Each path below is one point turned by a fixed rotation once a step. After each direction that follows a path, write how fast that rotation turns it, in degrees per step (0 if it stays still).
Each turn is a multiple of 5 degrees from 10 to 175, or 0.
Each row of a path follows its step; steps can be skipped.

step 1: | -19 | -25 | -14 | -28 |  16 | -39 |   9 | -40 |  -7 |  15 | -29 | -11 |  20 |   2 |  29 |  16 | -16 | -15 |   9 |  -6 |  10 |  -9 |  21 | -12 |  -5 |  -6 |   5 |  19 |   8 |  22 | -14 |  24 |   2 | -13 |  -7 |  34 | -29 |  29 | -19 |
step 3: |  34 | -30 |  21 |   0 |  31 | -16 | -19 |  35 |   8 |   6 |   8 |  17 |  -6 | -24 |  -9 |  -4 | -22 | -25 |  38 | -14 | -19 | -13 | -13 |  11 |  18 | -16 | -24 |   6 |  16 |  -5 |  17 | -18 |  -4 |   8 |   0 |  17 |  18 |  25 |  36 |
step 5: |  -8 |   1 | -14 | -17 | -34 | -17 |   9 |  31 |  -8 |  10 |  -5 |   7 | -40 |  -2 |  -3 | -21 |  -8 |  33 | -40 |  19 |  -3 |  13 |  32 |  -8 |  37 |  -4 | -24 |   7 | -16 |  11 |   7 |   3 |  -9 |  19 |  14 | -20 | -19 |  33 |   2 |
step 7: |  13 |  -5 | -32 | -20 | -12 |  13 |  -2 |  -1 |  49 | -10 |   9 | -35 | -20 |   3 |   2 |  23 |  15 |  13 |   5 |  15 |  17 |  -2 | -43 |  12 | -10 | -10 |  15 | -36 | -13 |  -7 |  -9 | -29 |  25 |   3 | -11 |  11 |   5 |  31 | -16 |
step 8: |   0 |   3 | -16 | -22 | -17 |  32 |  29 |   2 |  21 |  32 | -16 |  20 | -18 |  27 |   1 |  47 |  15 |  46 | -25 |   0 |  -8 |   3 |   6 |  14 |   4 |  -3 |  -8 | -19 |  21 | -12 |  -2 | -14 |   8 |   2 |  25 |  -5 |  35 |   5 |  13 |
step 9: | -19 | -16 |   2 |  -5 |  24 |  11 |  -3 | -24 |  38 |  31 |  -6 |  22 |  32 |  -1 |  -2 | -27 |  -9 |  42 |  -7 |   9 |  -6 |  11 |  18 | -20 | -14 |   8 |  21 | -10 |  26 |   9 | -33 |   6 |  -1 |  13 |  -5 | -20 |  39 |  -8 |  21 |
step 11: |  -2 |  11 |  12 |  -1 | -11 |  27 |  39 |  17 |  12 | -10 | -20 |  -6 |  18 |  -6 |  34 |  32 |   1 | -13 |  -4 |  -9 | -30 | -15 | -11 |  14 | -14 | -14 | -19 |  31 |  30 | -11 |   6 |  31 |  36 |  -4 |   2 | -32 | -13 |   7 |  27 |
step 12: | -26 | -12 |  13 | -16 |  29 |  15 |  17 |  16 |  21 |  -9 |   1 |  29 |  35 |   7 |  28 | -19 |  15 | -14 |  19 | -20 |   0 |  -2 | -10 | -26 | -22 |  29 | -11 |  -3 |  -1 |  24 |  16 |  29 |  28 |  16 |  22 |  22 |  -8 |   6 |  28 |
step 13: |   2 | -48 |  -4 |  27 |   5 |   5 | -14 |  36 | -17 |   2 | -30 |  20 |   3 |   2 |   4 |  -2 |   3 |  -1 | -21 | -21 |   1 |  27 | -20 | -30 | -17 |   8 |   3 |   0 |   0 |  -4 |  -6 |   7 |   8 |  35 |   3 |  37 | -44 | -10 | -22 |
|   8 |   2 |   6 |   6 |   5 |  -1 |  -9 |  -5 |   5 |   2 |   8 | -15 |   0 |   1 |  -3 |   1 |  -2 |   6 | -10 |   6 |   5 |   6 |   5 |  -1 |  -2 |  -4 | -16 |   2 |   1 |  -4 |  -3 |  12 |  -5 |   1 |   2 |   2 |  -1 |  -7 |  14 | -> 65
| -15 |   7 |  -1 |   6 |  12 |   8 |  -1 |  -6 |  -4 |  13 |   4 |  -2 |   7 |   7 |   4 |   6 |  -9 |  -2 |   1 |   3 |  -2 |   1 |  -2 |  11 | -11 |  -9 |   1 |   3 |  -2 |  -1 |  -3 |   1 |   1 |   9 |   6 |  -5 |   3 |   6 |  -6 | -> 35
| -13 |  -9 |  -5 |   5 |  -3 |   6 |   3 |  -5 |   5 | -10 |   8 |   2 |   4 |   7 |  -6 |   6 |  -6 |  -4 |  -1 |   3 |  -6 |  -1 |  -1 |   5 |  10 |   4 | -19 |  -1 |   5 |   7 |   3 |  -6 |   7 |  -5 |  -8 |   4 |   3 |  -4 |  -4 | -> 95
|  -2 |  -9 |  -9 |   4 |   3 |  -4 | -13 |  -9 |   2 |  -3 |  -1 |  -6 |   1 |  -4 |   7 |  -6 |   3 |   4 |  -2 |  -4 |   6 |   0 | -15 |  -2 |   0 | -11 |   4 |   5 |   2 |   0 |  -7 |  -4 |   4 |  -7 |   6 |  15 |  -5 |  -2 | -11 | -> 120
|   0 |   0 | -17 | -13 |   7 |   8 |  -5 |   5 |   1 |  -2 |  13 |  -4 |   4 |   7 |  -4 | -10 |   3 |  -6 |  -2 |  -6 |  -6 |  -1 |   5 |   1 |   1 |   0 |   8 |   1 |  -2 |  -4 |  -9 |  11 |   5 |  -7 |  -8 |  -6 |  -2 |  -2 |   2 | -> 145
| -11 |  -2 |  -4 |   8 |   1 | -14 |   2 |   3 |   2 |   3 |  -1 |  -4 |   6 |  -2 |  -7 |   2 | -10 |   7 | -11 |   4 |  -9 |   3 |   6 |  -9 |  -1 |  10 |  12 |   9 |  -6 |  -4 |  -4 |  -7 |  -5 |  -2 |  -7 |   3 |  -8 |   0 |   3 | -> 90
|   0 | -11 |   5 |  -3 |  -1 |   6 |   0 |   7 |  -2 |  -1 |  -5 |   2 |   3 |   0 | -10 |  10 | -15 |   7 |   6 |  -6 |   4 |   1 |  -2 |   2 |   9 | -11 |   7 |  10 |   3 |  -2 |   4 |   9 |  -3 | -12 |   7 |  -6 |   3 |  -4 |   2 | -> 135
